cols: X P T Z
K152: [13  9 28 -3]
K183: [14  7 15  6]
K7: [-5 -5 -5 -5]
K469: [  5   5 -24 -23]
K747: [-51 -48  13  16]
K984: [ 24  -6 -33   1]
K696: [ 18  15 -57  -7]
K128: [-3 15 30  2]
dup K7:  | [-5]
has: [-57  15  18] | no
has: [-48  13] | yes
col: [ -5   5 -48  -6] | P
has: [ 8 28 -3] | no
has: [ -7 -57] | no

cols: G L H B C Y W M S Q
K469: [ 0  1 13 -1 13 -3  4  0  0  1]
K276: [  0  -1  -5   0 -11   2   0   2   1  -2]
K128: [  0  -1  -5   0 -11   2  -7   0   1   0]
K696: [  0  -3 -49   4  11  -2   2  -3   0   3]
K400: [ -1  -1  -7   0 -22   4  13   4   3  -4]
K895: [ 2  2  5 -4 -1  5 -9 -3 -2  0]
has: [  4 -22   0] | no
col: [-1 -3] | L
col: [-1  0] | B
howmany K276: [-2] | 1

cols: D N R F
K696: [-46 -19  -6  -6]
K469: [ 1 -5 -8 16]
K895: [ 3 -2 -5  2]
K400: [  6 -18   2  -4]
K984: [ 16 -12  -5   4]
col: [ -2 -18] | N
howmany K895: [-5] | 1
col: [-8 -5  2 -5] | R
col: [16  2 -4] | F

cols: U A V E
K276: [ 17 -50  28   4]
K7: [ 23 -42  43   7]
K400: [ 8  8  4 10]
howmany K400: [8] | 2
has: [8 8] | yes
has: [ 4 10] | yes
col: [43  4] | V
dup K400:  | [8]

cols: puba zinin vineg befo Ziba noka vuvi keto
K7: [30  0 18 20 13  5 -7  7]
K276: [ 31 -26 -27  31 -27  -7 -17   3]
K183: [ -7 -24 -11   5   2 -12   3   7]
K895: [30  0 18 20 13  0 -2 -2]
K984: [ 49 -16   3  -9  -9  -7  30  -4]
dup K984:  | [-9]
[30  0 18 20 13  5 -7  7] | K7
col: [ 5 20 -9] | befo
col: [ 3 -2 30] | vuvi
has: [18 20 14] | no
has: [ 0 18] | yes
howmany K276: [31] | 2

cols: tebo moti Fut dituz
K984: [-11   5 -12 -32]
K400: [-20  -9  19   3]
K926: [-33 -19   9 -10]
K183: [-33 -19  24 -10]
K696: [-11 -11 -11 -11]
col: [19  9 24] | Fut
has: [  9 -19 -33] | no
has: [-12 -31] | no
howmany K696: [-11] | 4

cols: Mogut kuni lolo rov tuguv nat Limep
K276: [-28  18  -1 -16   0 -28   0]
K7: [ 32   0  -1  19 -10  -8 -23]
K128: [ 24   3  49 -41   0  12  49]
K400: [  0  20  19 -31  -1   0   0]
K469: [ 16 -16 -31  25   0 -10 -31]
K926: [ -4   9  23 -25  -8   9  32]
dup K128:  | [49]
has: [-23  -8 -10  19] | no
dup K469:  | [-31]
[ 32   0  -1  19 -10  -8 -23] | K7

cols: bisi rokim guze Kogam
K984: [-38 -37 -38 -38]
K7: [ 23 -36 -36 -51]
K895: [ 23 -50 -36  -9]
col: [-37 -36] | rokim
dup K7:  | [-36]
howmany K984: [-38] | 3

cols: Vamod mabep gagof fug Buge Bedo susud Nev Vamut fek
K152: [-1 -4  4 -7 13  9 -1  2  8 11]
K895: [-1 -4  4 -7  2  9 -1  2  8 11]
K926: [-40  -8 -24 -17 -30  -8 -17   0  -8  19]
K984: [ -9  -4 -14   8   8   9  -1   2   8   8]
K183: [ -2  24  -1  -1  -7  24  -4  24 -18  24]
K7: [-26  14 -45  17   5   1  12  19   2   8]
howmany K926: [-8] | 3
has: [-4  4] | yes
dup K984:  | [8]
col: [ 8  8 -8  8] | Vamut
dup K152:  | [-1]
has: [ 4 -7  2] | yes
has: [ 8 11] | yes

cols: Les ruz gez fod Mutu dup tobo
K7: [ -2 -19 -33  60  41  27  19]
K984: [  3 -17 -33  49  41   2  16]
K895: [  3 -17 -33 -17 -17   1  15]
K128: [ 10  -7 -29  43  38  21  23]
K747: [  5 -23 -21  48  42 -21  42]
K276: [  3 -22 -21  49  44   7  17]
K152: [  3 -17 -31  48  32   3  18]
K926: [ -2 -22 -30  52  44  11  23]
K400: [  7  -9 -28  47  39  21  21]
K469: [ -1 -22 -25  52  46   9  21]
howmany K747: [42] | 2
dup K895:  | [-17]
col: [ 60  49 -17  43  48  49  48  52] | fod

